In the rows, 128 means zero.
The same turns and mirrors carry the whole set onto itself and the rows of a family onto each other. Which other rows belong to the same family as each row named below? List them in the order they appear above.
These 15 rows form 5 families of 3 rows each.
V: [122 115 163 137 166 109 113 121 124 126]
S: [141 111 136 101 158 115 101 126 128 137]
W: [108 173 111 149 136 161 129 121 127 139]
C: [116 143 124 187 110 132 123 125 157 121]
A: [105 145 149 143 114 160  99  99 139 132]
U: [140 157  95 104 139 129 148 135 127 143]
H: [109 151 147 155  96 148 141 107 150 117]
F: [138 133  90 121 106 150 130 150 149 114]
J: [119 117 147 147 130  92  94 110 104 125]
P: [116 152 129 114 155 128 111 110  94 146]
K: [154 123 108 124 107  88 143 136 146 126]
M: [135 101 151 131 148  99 120  98 123 142]
T: [105 130 131 172  94 147 125  98 129 118]
Q: [140 118 103 116 114 115 145 156 124  98]
G: [147 106  89 142 122 120 149 147 142 115]

Same family as Q: V, H
Same family as C: J, K
Same family as A: S, F
Same family as U: W, P

The same turns and mirrors carry the whole set onto itself and the rows of a family onto each other. Which other rows belong to the same family as each row named below? List them in the order they appear above.
These 20 rows form 4 families of 5 rows each.
vif: [129 128 115 117 117 144 127 141 127 143 114  95 119 106 132]
ratir: [131 179 175 133 144 142 125 113 115 115 124 175 124  98 155]
Relug: [123 144 159 146 156 110 107  92 109 149 143  97 152 138 150]
nas: [139 178 137 119 119 137 125 107 112 141  76 124 173 146 100]
zir: [155 184 131 115 138 140 142 125  83 141  71 134 152 146 121]
kimaf: [144 128 121 108 105 129 108 157 107 154  99 110 119 110 138]
fenan: [137 134 155 136 143 102  90 101  92 171 134 114 152 126 159]
Zovo: [143 162 149 144 160 124 106  95  79 150 148 117 136 120 166]
Vugun: [114 153 175 145 151 120  94  76  99 147 128 131 154 137 156]
Pedun: [120 172 141 124 113 147 113 128  94 146  60 119 153 135 113]
zaku: [116 156 189 131 129 120 103 125 128 133 116 168 135  94 152]
donul: [113 175 189 138 128 132 113 123 142 105 121 150 130 106 140]
lofa: [170 129 164  89 133 102 129 110 135 119 112 165 126 153 152]
nere: [151 167 152 109 118 115 121 126 103 148  61 141 167 151 115]
Lod: [169 143 149  96 125 120 131  97 145 102 124 139 123 163 135]
duzed: [133 114 123 119 118 142 105 128 111 142 129 100 101 117 156]
ralib: [176 154 144  96 147 130 152 103 118 111 113 162 120 150 150]
Zuker: [147 152 112 122 129 148 124 149  87 146 112 103 109 105 147]
feze: [164 133 143  93 134 119 134  93 119 120  98 134 130 183 141]
pes: [116 152 177 117 122 144 123 123 142 104 102 171 113 112 145]

Same family as duzed: Vugun, Pedun, feze, pes
Same family as vif: Relug, nas, donul, Lod
Same family as fenan: kimaf, zaku, lofa, nere

The same turns and mirrors carry the whole set onto itself and the rows of a family onto each other. Which other rows belong to the same family as each row named below? List them in the order they appear above.
These 18 rows form 3 families of 6 rows each.
malo: [138 133 145 153 105 131 149 131  94 125 156 130 132  99 129 150 158 157
 133 116 143 103 145 153]
Norul: [125 115 168 129 138 119 172 127 144 148 129 101 172 124 115 115 158 139
 149 108 104 131 163  99]
Sasik: [107  93 157 111 152 137 139 139 158 142 158 142 106 144 143 147 104 142
 122 105 116 109 109  72]
lufad: [112 142 146 167 103 125 118 155 140 144 163 124 128 101 134 126 172 145
 125  89 141 133 116 124]
zolov: [115 119 145 115 150 128 153 133 106 116 185 147 105 143 137 167 116 139
 120 128 137  98 114 102]
vasuz: [110 146 129 124 151 114 135 128 124 114  96 121 143 117 140 131 115  98
 119 118 105 139  78  84]
rak: [115 141 101 104 129  89 150 116 157 133 112 106 157 144 147  91 122 111
 135 147 130 146  99 111]
nomo: [131 121 145 117 149 136 142 108  98 113  94 124 121 120 155 173 105 106
 113 131 131 109  99 119]
nup: [132 122 150 158  99 122 140 127 149 152 122 134 132  93 123 139 155 175
 140  94 125  97 131 123]
Kofug: [131 152 139 136 138 108 159 118 131 137 108  90 180 110 133 101 152 119
 133  99 117 154 119 104]
lito: [113 121 121 129 106 126 117 158 152 162 182 128 122 130 167  93 132 133
 128 128 161 159 119 126]
Mipo: [128  95 123 109 116 142 150 142 115 128 178 122 126 142 167 117 122 129
 132 155 158 141 152 153]
Zomen: [141 114 117  97 128  92 178  98 138 142 122 116 135 148 165 136 124 129
 142 166 159 118 115 132]
rer: [123  79 125 118  99 150 126 146 160 152 131 122 128 127 173  97 111 139
 136 137 141 146 145 143]
Tiz: [148 117 166 129 144 128 183 107 118 131 119  82 161 125 147 148 158 124
 133 108 137 132 144 131]
limas: [ 96 136 140 131 135 128 106 151 145 140 180 141 103 134 138 134 122 131
 104 101 142 121  92  93]
les: [106 113 149 121 143 151 116 138 113 122  93 139 134 111 130 141  95 106
 120 126  94 119 124  94]
Palo: [117 115 107 101 109  92 148 121 155 154 111 143 140 134 137 107 112 138
 155 176 127 113 128 115]

Same family as Sasik: Norul, nup, rer, les, Palo
Same family as malo: zolov, nomo, Mipo, Zomen, Tiz

The same turns and mirrors carry the whole set onto itself and the rows of a family onto each other. Which other rows belong to the same family as each row named below? List them in the order they appear above.
These 20 rows form 5 families of 4 rows each.
lat: [130 156 124  87 126 144 167 103]
zere: [131 109 119 156 130  95 128 132]
Mas: [130 164 113  83 127 139 136  96]
pulo: [133 169 121  94 117 134 147  88]
ragid: [124 109 108 153 134  98 122 132]
zoni: [136 147 117  75 126 143 154 103]
tokun: [118 118 117 164 134  99 133 132]
Bim: [122 158 117  94 104 118 168  98]
Nofi: [123 157 118  82 130 146 158 102]
tar: [134 145 125  81 106 121 160  94]
raf: [125 163 111  96 116 126 161  86]
nemuz: [117 124 123 158 137 119 120 146]
Fim: [130 101 120 144 145 115 128 148]
Fak: [117 122 120 156 151 120 119 140]
gev: [119 144 130  80 111 127 167  99]
bezum: [130 143 128  79 118 124 156  86]
badu: [131 106 119 144 157 124 118 136]
zibid: [115 100 130 144 139 108 130 144]
fevut: [117 103 134 154 131 103 142 137]
pedub: [129 123 120 157 145 115 110 133]

Same family as lat: ragid, nemuz, bezum
Same family as fevut: Mas, Bim, badu
Same family as zibid: pulo, raf, Fim

The same turns and mirrors carry the whole set onto itself and the rows of a family onto each other. Which other rows belong to the same family as each row named below? List them in the order they appear above.
These 15 rows form 5 families of 3 rows each.
tet: [102 130 125 122  97 148  93 132 125 130 147  95 106 143 150]
zofus: [ 78 130 127 107 120 136 104 127 121 129 125  83 116 138 125]
kapon: [100 184 119 127  95 146 130 111  65 140 105 157 141 162 133]
pokik: [134 140 101 154  88 127 154 147 128 171 117 142 105 100 112]
lopud: [113 198 124 127  82 141 123 100  61 156 110 145 137 144 126]
Dif: [128 140  88 167  86 122 157 124 120 163 112 131 107  96 106]
mevog: [102 131 131 101  99 141  97 132 122 134 129  78 106 140 127]
tob: [ 83 127 128 104  94 154  95 107 115 133 129  91  98 133 124]
Robi: [ 89 179 110 119  94 146 137 118  84 142  89 169 149 147 124]
debut: [141 155  95 159 100 118 140 113 127 177  95 120 114 101 109]
lon: [126 135  85 156  84 124 152 122 123 185 120 128 103 105 132]
fomup: [104 147 131 101 100 153 113 147 117 123 137  83 117 138 147]
vufe: [ 84 192 108 112  89 145 134 114  67 133 108 158 122 145 117]
besam: [115 194 114 134  82 150 131 106  73 125 101 145 148 157 126]
Luf: [128 149 107 171  99 126 149 117 141 161 118 118 122  99  97]

Same family as tet: debut, vufe
Same family as kapon: Dif, mevog
Same family as fomup: Robi, Luf
Same family as lon: lopud, tob

The same turns and mirrors carry the whole set onto itself and the rows of a family onto each other. Which other rows belong to the same family as each row named below? List them in the order they appear above.
These 30 rows form 5 families of 6 rows each.
zatab: [148 103 130 105 106  99 116 124  94 132 145 144 129 133 109 126]
lunad: [144 129 133 104 139 104 134 119 134 118 174 125 148 125 135 160]
Nesoz: [117 141 129 145 122 160 156 141 146 130  72 114 130 135 113  91]
Gipe: [123 112 117 151  96 147 140 158  89 123 121 115 128 152 123  97]
sal: [ 97 157 130 131 167 149 153 121 158 128  94 103 118 134 138 133]
Luzes: [138 116 120 146  89 145 145 153 110 126 103 125 140 140 103  85]
Soron: [101 146 148 120 148 147 139 117 152 141  72 121 106 134 127 116]
muze: [103 156 145 131 153 160 153 132 167 126 100 102 125 138 148 130]
doveb: [159 107 116 127  93 112 136 139 102 121 144 137 152 129  99 110]
Gegut: [121 153 141 108 166 126 145 113 168 122 138 113 136 125 143 159]
Zefu: [149 109 128 122 101 116 130 145 100 117 173 128 148 141 127 132]
potas: [117 157 132 124 157 141 157 115 175 129  84 115 132 120 118 122]
Luvi: [142 116 119 112 136  98 126 113 118 124 168 124 148 111 116 159]
moga: [ 99 153 134 133 164 151 147 117 163 132  93 100 125 118 132 137]
lim: [117 145 145  96 165 115 132  97 158 137 105 129 115 121 125 146]
Fidoz: [120 109 122 156  92 153 135 156  94 129 115 110 134 140 116  99]
lanod: [142 124 116 107 143  95 130 114 116 119 170 127 142 124 123 158]
Pimak: [140 123 137  90 143  91 120 100 129 132 142 142 127 119 116 152]
volag: [132 103 133 128  89 130 124 144  89 135 112 136 120 148 112  96]
zal: [107 136 140 150 114 172 151 157 132 127  99 104 125 153 141 100]
lofop: [118 150 125 108 175 114 143 103 155 123 136 116 131 121 134 161]
kebi: [138 149 127 104 161 108 147 101 167 125 125 127 144 109 113 147]
dum: [159 124 119 105 129  93 136 113 131 121 154 137 154 113 103 141]
visur: [120 143 129 112 168 116 137 101 157 128 135 112 137 106 127 165]
gem: [144 106 112 129 103 112 130 140  84 119 162 127 141 140 117 126]
tabam: [143  99 118 135  97 117 126 140  86 125 158 122 146 128 111 126]
bubuk: [109 125 142 135 110 154 134 141 118 140  74 123 108 147 121  91]
butek: [100 139 126 152 128 166 151 148 126 129  86 104 117 149 133 100]
zegu: [132 111 132 146  89 149 139 164  99 122 135 116 136 154 131 102]
luza: [ 98 135 131 155 125 169 148 144 133 133  83  98 123 135 128 104]

Same family as visur: Luvi, moga, Fidoz, tabam, luza
Same family as Gipe: sal, lanod, lofop, gem, butek
Same family as doveb: Nesoz, Luzes, potas, kebi, dum
Same family as zatab: Soron, lim, Pimak, volag, bubuk

